In the data rows, zero lies at 4.5, halfway between 4 and 5.
Some points, each followed by its number:
(6 6 6 6 5 4 4 4 4 3 4 3) 0
(3 3 4 3 5 5 4 4 4 4 3 4) 1
(2 2 3 2 4 4 4 4 5 4 5 4) 2
(3 2 3 1 3 3 4 5 6 7 6 7) 3
(1 1 1 0 1 3 4 4 5 6 7 6) 4
(1 0 0 0 1 3 4 5 7 7 7 7) 5
(0 0 1 0 1 3 4 5 6 7 7 8) 6
(7 7 6 7 5 5 4 4 3 2 3 5) 7
(2 2 3 2 4 4 4 4 4 5 4 5) 8
(2 2 2 1 2 3 4 5 5 6 6 6) 9
(2 2 2 2 3 4 4 4 5 5 5 4) 10
(1 0 0 0 1 2 4 5 6 8 7 8) 11
(9 9 9 9 9 6 4 3 2 3 3 2) 12
(3 3 3 2 3 4 4 4 4 4 5 5) 13
(3 3 3 2 3 4 4 4 5 6 6 6) 14
(1 1 1 0 1 3 4 4 6 6 6 6) 15
(3 2 2 1 2 2 4 5 6 5 6 5) 16
(5 5 6 5 6 4 4 3 4 4 4 4) 17
(1 1 2 1 2 3 3 5 5 6 6 7) 18
(1 0 0 0 0 3 4 5 6 7 8 8) 19
(2 1 1 1 1 2 4 5 6 5 6 5) 20
(1 0 0 0 1 3 4 5 6 7 7 7) 21
(2 1 1 1 1 4 3 5 5 5 6 7) 22
(4 4 5 4 5 5 4 4 5 4 4 4) 23
(9 9 9 9 7 5 4 3 4 4 4 4) 24
(9 9 9 9 9 6 3 3 2 2 3 3) 25
(1 0 1 0 1 3 4 5 6 6 7 7) 26
(7 7 8 7 7 5 4 3 3 3 3 3) 27
(1 1 1 1 3 3 4 4 5 5 5 6) 28
(9 9 9 9 8 5 4 3 3 4 4 3) 29
(1 1 1 0 1 3 4 5 6 6 7 7) 30
(2 2 0 1 1 3 3 5 5 5 5 8) 31
(2 2 2 1 3 4 4 4 5 5 4 5) 32
(1 0 0 0 1 3 4 5 6 7 7 8) 33
(9 9 9 9 9 5 4 3 3 2 3 3) 34
(5 4 5 5 4 3 5 4 4 3 4 3) 35
(9 9 9 9 9 6 3 2 3 3 3 3) 36
(5 4 4 4 4 3 5 4 5 3 5 4) 37
(1 1 1 0 1 3 4 5 6 7 7 8) 38
(9 9 9 9 9 4 4 4 3 2 3 2) 39
(8 8 8 7 7 5 4 3 3 4 4 4) 40
(2 1 2 2 2 2 4 4 5 4 6 5) 41
(2 0 0 0 0 1 5 5 7 5 7 6) 42
(9 9 9 9 8 6 4 3 3 3 2 3) 43
(9 9 9 9 9 5 4 3 3 3 2 3) 44
(1 1 1 0 1 3 4 4 6 6 6 6) 45
(3 3 3 2 3 3 4 4 5 6 6 6) 46
(1 1 1 0 1 3 4 5 6 6 7 7) 47
Which three points above are nearest to each new point? Their numbers follow each, nearest first.
(2 3 4 3 5 5 4 4 4 4 3 4) 1 8 23
(5 5 6 5 6 5 4 3 4 4 4 4) 17 23 0
(6 6 8 7 7 5 4 3 3 3 3 3) 27 40 0
(4 4 3 3 2 5 4 4 5 5 6 7) 14 46 13
(4 3 3 2 3 3 4 4 5 6 6 6) 46 14 3
(2 2 2 1 2 4 4 5 5 6 6 7) 9 18 22
(6 6 8 7 7 5 4 3 3 3 3 3) 27 40 0
(5 5 6 5 7 5 4 3 3 3 4 3) 17 0 23
(5 5 6 5 6 4 4 3 4 4 4 4) 17 0 23
